In the rows, zero is written as 128.
One turn moves every row onto another: examples first, then more rows asked
q_924: [111 119 137 115 134 121 131  88 183 107 147 145 106 133 159]
q_972: [130 161 150 136 151 136 143 124 136  81 142 117 120 110 111]
q_566: [120 130 118 104 119 138 160 125 131 120 122 119 142 103 170]
q_602: [124 152 141 127  89 103 138 138 156 124 121 142  98 112 126]
q_621: [137 164 122 138 112 145 159 107 142  96 103  99  94  76 149]
q_818: [114 170 134 113  81 112 127 123 158 116 118 133  99 105 137]
q_755: [140 117 117 124 111 129 122  82 141 154 104 140 113 123 151]
q_805: [175 140 109 140 147 163 134  99 164 106 132 115 130 114 157]
q_139: [170 126 112 150 142 148 141  96 165  88 142 108 102 110 159]
q_810: [116 125 126 120 122 111 130  88 183  92 145 139 116 141 163]
q_236: [135 122 130 100 124 118 118  98 176  95 144 142 112 134 169]
q_20: [167 161 140 128 133 111 114  81 159 123 139 133  89 102 124]
q_672: [118 154 145 129 142 154 142 133 151  82 138 127 114 114 116]
q_23: [155 152 145 138 127 123 123  78 145 128 139 123  95 119 106]
q_891: [128 120 126 124 128 119 120  89 185  96 144 150 107 141 159]
q_9: [123 130 128 124 122 124 176 127 151 119 126 110 139 105 173]
q_965: [113 127 120 114 126 128 163 114 132 115 110 123 141 103 178]
q_836: [133 163 151 115 144 138 136 123 142  85 147 113 127 121 121]
q_728: [167 127 119 135 147 145 147 102 154  75 126 111 103 102 166]
q_210: [118 164 127 136  77 104 135 118 160 121 114 139 102 113 136]
q_568: [147 112 111 128 115 131 136  81 133 152 120 142 106 107 148]
q_13: [121 120 117 124 131 130 171 116 131 120 124 120 139  94 171]
q_709: [150 123 116 135 122 139 128  92 128 141 110 151  93 107 126]
q_740: [147 130 112 121 119 129 128  80 148 145 118 151  97  84 159]
q_731: [112 170 136 130  86  99 135 120 152 115 107 134 104 109 139]
q_418: [132 165 148 127 146 128 135 123 138  77 129 121 123 123 116]
q_925: [140 164 113 156 100 148 151 106 150 112 116 100  92  84 144]
q_842: [112 154 141 125 149 138 139 121 134  78 146 128 125 118 118]
q_254: [117 160 123 129  82 109 129 135 155 108 120 147 104 116 131]
q_717: [178 132 110 159 128 132 146 115 160  99 120 103 106 108 161]
q_319: [152 154 146 130 123 120 108  83 149 129 123 122 100 135 111]
q_708: [121 125 123 117 120 113 171 125 130 115 128 120 145 101 164]
q_813: [154 143 142 135 137 107 137  61 151 135 131 118  97 117 128]
q_444: [145 179 117 144 117 156 146 100 149 122 114 101 118  89 142]
q_351: [127 121 127 115 135 118 121  96 172  86 135 149 112 142 165]
q_962: [127 162 112 155 125 164 143  87 158 102 112 103  87  94 145]

q_351 goes to q_965
q_805 goes to q_740
Where do these go?
q_621 goes to q_319
q_810 goes to q_708
q_139 goes to q_568
q_709 goes to q_962
q_891 goes to q_13
q_924 goes to q_9
q_818 goes to q_836

